Each path below is one point turned by a fixed rotation once a step. After each direction that follows a path, write how fast that rotation turns it, in degrees each step (0 if it stays still).
Each turn is a multiple of 5 degrees from 10 to 175, or 0.
Each row of a path follows its step; steps can be skipped.
path 1
step 0: [ 15 -10  -2  -7  15 -10 -36 -12   7  -5   1  12 -11  17  33   8 -25   3
 -21  10   2   9 -11   4   4  -1 -33   0   6  18 -14   4  16   6 -14  -3
 -25  11  28]
step 1: [ -1  24  18  -3   0  -2  38  -6 -16   4  -5   0   7 -11  -4   7   1  15
  -1 -19  20  28   9  12   7  -8 -16  -9   8 -22  24  18  32  -8 -17   8
   9  21   5]
step 4: [ 19  10  -5  12  -2  15   4  -2 -37  -3  -1  31 -18 -12   8  10   4  14
  24   5   2  30   0  -1  -1   7 -13  -3   9  18 -11 -18  16  25   1   0
  -3 -11 -32]
step 5: [-27  18 -29  -9 -16 -24 -24  -9  -1  23  15  14 -11  24  -1  10   2   7
 -16   2 -14   3  -7   1  10 -20   4 -23  -6 -22  26  -2   3 -24 -12  11
   7  -9 -16]
step 8: [ 10  24  -4  12   4  -4 -17 -22  11 -30   9 -29 -14  25  -4  15  -8   0
  18   0   8   0  -9  16  10 -13  -5  14  18  16  32  12  21   9   3  13
   6  -9 -12]
step 11: [ 22 -20  -6  -8   7  21  26  -2 -21  15 -10 -21 -24  -9 -13  -9 -15  -4
  21  20  24  -1 -25  12  -1  -3 -13  -4   1   6  12  32   7   1  -6 -14
  19   2   2]
step 13: [  7  -7 -25  -2   4 -13 -26   8   0   8  13   4   0 -11  30  23   4   6
  -4   4  31  20  20  -3   0   4 -28 -39   3  27   0 -12  13   3   1  -6
   4  -9  10]
step 15: [ -7   4 -32  23 -11  -2  23  -2   2  11  35   5 -13  10   1  17  16  -9
   2  22  -2 -39 -16  -1  13  -4   4  13   8  13   4   4 -18 -11   9   1
  -7 -29  -2]
step 16: [  5 -17   8 -25  -6   1 -27   8   6 -21 -22  -5   5  10  -1  21  23   3
  14 -15 -19   7 -18 -16  -3   8 -28  -3  -9  16  16  24   1  -1  -2 -20
 -26 -18   2]
Speeds:
[ -4  -2   7   2   9   4  -1  -4  -2   0   9  -5  -2   8   3   3   3   5
  -5  -2   0   4   5 -10   1   7   0  -9  11  -5  -1  10  -4  -3   1  -4
  -2   2 -13]
95
[  5  -8   0   2   6  -6  -3   7 -10   1  -5   2  14   7  -6   7   3  -4
  -2  -1   0  -5  12   7   4  -8   1  -8   5  -6   0  -3   2  -3  -3   5
   3  -1   1]
90
[  3 -13   4  -2  -6   0   5  -8  -5   1   7  -8  -1 -13   1   5  -7 -12
  -4   1  -5  -6  -2  -5  -1  -5  -2   3   4  -7   1  -3  -7   6   3   2
   2  -2  -2]
90
[ 10  -3 -11   6  -3  12   4   3  -3  -8   4  -2  -6   0   8  -2   3   3
   0   8   8  -5   8   7   0   1  -4  -5   2   3  -8   0   2   7   7  -6
   3  -6   0]
160
[ -3   5   5  -6   6  -1   2   4  -6   3  -4  -9   1   7  -7   4   3  -4
   3   0   1  -3  -2   5 -10  12  -5  -2  -3   3   2   2 -10  10  11   4
   2  -6   5]
80
[  2  -5   1  -3   1  -9   8   7   5  13   5   7  -8  -9  -4  -3   4   7
   1  -6   0   3  -1   3   6   2  -8  -8   5   1  -3  -3   1   1   3   2
  -3 -11  -2]
35
[ -5   5   0   0  10   3  -3  -4  -9  -7   2   1   9 -13   4  -8   9  -2
   9   1   0   7  -2  -4  -4  -4 -11  -4   3  -3   2  -5   1  -3   1  -1
  -6  -1   6]
115
[  0  12   6 -10   0   5   3  -8   1   2   1  10  -2  -4   4   5   2   5
  -9   0   4   0   8   3   4 -10   0  -7  -5   0   2   2 -14   1  -1   2
   7   1   6]
85
path 2
step 3: [ 15   7  23  16   2  12 -13  27  -9   5   6  29  10  21 -10 -32 -24  14
  10   9   1  17  12   0   3 -10  11   5 -43 -23  16  -7   2  36  26 -15
   1  12 -18]
step 5: [ 31   0   5  -1  25   9  22  -4  -8 -20 -20  14  21  16  24  12  20 -10
  -4   7 -11   4 -10 -16  10  -8  34   8 -30  -4   1   9 -24 -24   0  -6
  50   4  -2]
step 6: [-16 -11   3  20  16   0  19 -13  -7 -10  -1  -2  12  21  -2 -15   3 -27
 -25 -10 -26  13   5 -12   0 -20  23 -13 -24 -27   0  26 -22  19  20 -39
  -6 -24  -1]
step 7: [-30   6   9  -1   3  15  -9  18   2   7  14  -5   1   8 -44 -11   3   2
  -4 -20  -9   8  24  16 -21 -17  19  12 -50   4  16   9 -33  12  -3  -6
  25  -2  -9]
step 8: [ 22  12 -14   4  18  13  -3 -20  -4 -21  11  17  12  -3 -14 -21 -19  13
  -7  31  15   6  22  10  12 -22  25  33 -27   7   5  -8 -32  20  18  20
   9   4 -22]
step 10: [ 17   2  28   7  16  12  22   2  19 -36 -10   5  16  36 -11   0  18 -31
  11  -5 -21   9   1  21  10 -19   3  11 -24   3  38  13   6  -6   4 -16
  12 -18  16]
step 11: [-10  -7   9   3   0 -26  19 -12 -10 -12   6  -4  39  22   4   0   9 -14
 -27 -14 -18   7   9  31 -10  -9   3  21 -40  18 -14  16 -42  12   7  13
 -12 -11  10]
step 15: [ 24   6  24  13   2 -22  13  -6   2 -23 -18   3  34  32   6   6  13  17
  -6 -10  -9  -2 -17   6   6 -12  -9  30 -33 -24  31 -21  -1  31  -8   8
 -15  -3  -3]
step 16: [ 12 -10   5  -8  26 -46  23  16  -9   1  -2  -2  23   9  19  -6  10  -7
  32  -5  14   6 -18   4 -16   9  -6  -2 -50  -1  10  26 -35  -2   5   3
   0 -12  -4]
Speeds:
[ -2   6   4  -1   0  15  -6   4  -3  -9  -1   9   0  -2   5   0   3  -6
  13   2   4  -5  -1   3  -1   2   5   3   4   1  -2 -12  -1   7  -1   0
  -8   7  -6]
70
[  1 -10  11   3  -1   4   6  -1  -1  -1   3  -7   6  -2  -6  -8  -2   0
  -2  -4 -10   1  -2  -2 -11   2   4   3  -4  -2  -1   4   8  -1  -9   5
 -11   5  -9]
85
[  1   2   1   0   7   3   1   6 -10   2   2  -6   4  -4  -5   2   6   0
  -4   4  -9  -3  14  16   0   2  -9   3   3  -1  -1  -8   0 -10   3   3
   4   1  -2]
110
[  2  -8  -4  -2   4  -4  -3  -6 -11   4  -3  -4   1  -8   1   4 -10   7
  13   7   5  -2  -1   2  -2   1  11   1  -3  -1   7   0  -6  -5   0  13
  -2   0   2]
90
[ -6   1   8   2  -1  -8   5   1  -5 -10  -6  -1   9   1   4  14  -5  -4
   0   5   0   2  -4  -7  -3  -9  -4  -1   2   7   6  -4  11  -3   5   0
   5   4  -3]
70
[ -6   5   1  -1  -1  -4   6   3  -4  -2   3   0  -2  -5  -6  -9   0   1
  12   5   0  -4  -3  -2   0   0   0  -6 -10  -7  -2  -4  10  -7   6 -13
  -5  -9   6]
110
[  5  -2 -11  -2   1   2  -8   3   3  -5   4  -7  -7   9  -9   3  -5   4
  -4   3   5  -4  -7   5   1  -9  -1  -4  -7  -3  -4  -3   9   0   5   3
  -2   7 -10]
65
[ -1  -1   4  -3   3   6  -1  -2   5  10   1   1  -5   1   5   5 -14  -6
   3  -6 -14   3  -4   8   4  -8   1  -1   2  -2   5   0  -1  -4   5  -8
  -5   4   5]
95
path 3
step 0: [ -8  17 -23  10   0  29 -47   9 -14   8  -7  -3  -5  -1  12 -23  -5 -27
 -34 -17  -4   7   2  37 -15 -20 -15  -9   9   3 -17  23  18   7  -2  -9
 -18   8   1]
step 1: [-24  29   8  -8  27  -2 -39  29  -3  25  17  -7 -31  15 -18  -3 -18 -23
 -17 -31 -13  -7   3  -1  -9   9 -12  -5  14 -27   1 -20 -19  -3   3  -8
  -2  11  10]
step 4: [-19  21  -9  30  17  -8  10   9 -29  30  31  12 -25   5   2  -6   4  24
  -3   3   8 -27  -6 -15   2   5   5   1  -4 -10 -25  -9 -12  42  11  -1
   7 -31  13]
step 5: [  0  17   3  30 -14  27 -19   8 -30   2   3  -3  12   5   2 -29  -8  16
 -13  -5  19  -4  -4  -5   4 -15 -14   1 -33 -20 -19  35  36  22  18  -7
  -9 -20   2]
step 6: [-16  15   7   5   6  13 -32  14 -13  42 -22 -46 -13   6   3  -4  -3  -6
  -5 -18  39  -6  13   1  -8  -8  -1  -1 -17 -15 -10   0 -16  28   1   7
  12   9  21]
step 12: [ 12  49  -8 -12  10  33   8   1  -9  35   7   2   8  27   2 -10  12  -3
 -22 -28 -15   9 -24   7 -11 -15  -3  -8 -28  -6 -20  -9 -12  19 -13 -13
  22  -7   5]
step 13: [  4  47 -20 -11  -1  14 -27  19  -5  -3   9 -25  16   3 -11   3 -41  -2
 -10  11  -6  -1 -10 -13  -3  -7  23  12 -16  -7  18 -18   7  34  -3 -22
  -9 -27  13]
step 14: [ -7  34 -22 -10 -18 -14 -27 -10 -25   2  -9  -4 -39  13  18 -20   7  26
 -14   9  12  -3 -23  -7 -15  21  12  19 -25  -5  -3  -8   3  22 -17 -25
  15  13   2]
step 15: [ -5  11  -2  10 -19   9 -14  11  10  -8  33 -16 -26   3   3 -32  -5 -14
 -14  18  -7 -15 -27  12  -9 -29 -10  18 -18   0 -21   7 -12  45 -22   9
 -20   9  14]
Speeds:
[ -3  -2   1  13  -1   6  -6  -4 -13  -9   4   5  -6   1  -2   0   3   1
   6   5   4  -2  -3   1   4   1  -1   0   7   3  -8  -1   6   8   1   4
  -7  13   0]
70
[ -5   5   1  -6  -9   3   0   0  -4   1  -4   6  10  -4   5   7  -1  11
   8  -1  -5  -8   0   2   1  -4   1   6  -3 -15  -8 -10  -3   4  -2   0
  -3  -1  -3]
40
[ -3  -2  -6  13  -3   7   9  -1   6   2   1   4  -4   3  -2  -4   4  -5
   1  -3  -3  -6  -9  -3  -1  12  -3   0  -5  -2  -8  -5 -10  -4  -5  -1
  11  -1  -5]
140
[  5  -4  -2   0  -4   0  -5   2  -5 -10   2   4   2  -2  -1   1 -10   4
  -2   2   3  -2  -1 -12   6  15   2  -3  -6  -4   2   2   7  -9   7  -7
  -3  -9  -2]
125
[  0  -6   2   9  -1  -3  -3   5   0  -3  -2  -6   1  -8  -8   0  -7  -6
   6 -11   6  -4  -7   2  -1  -4   8   5   6 -10  14  -6  -1   3  -1  -2
   3   0   3]
145
[ -8   2  -2   5   3   1  -3   8   6   1 -11   1   4   9   0   5  -8  -6
   0   9  -4  -5   4  -8   1   2  -8   5  -6   1  10  -1  -1   3   5  10
  -4   6  -2]
145
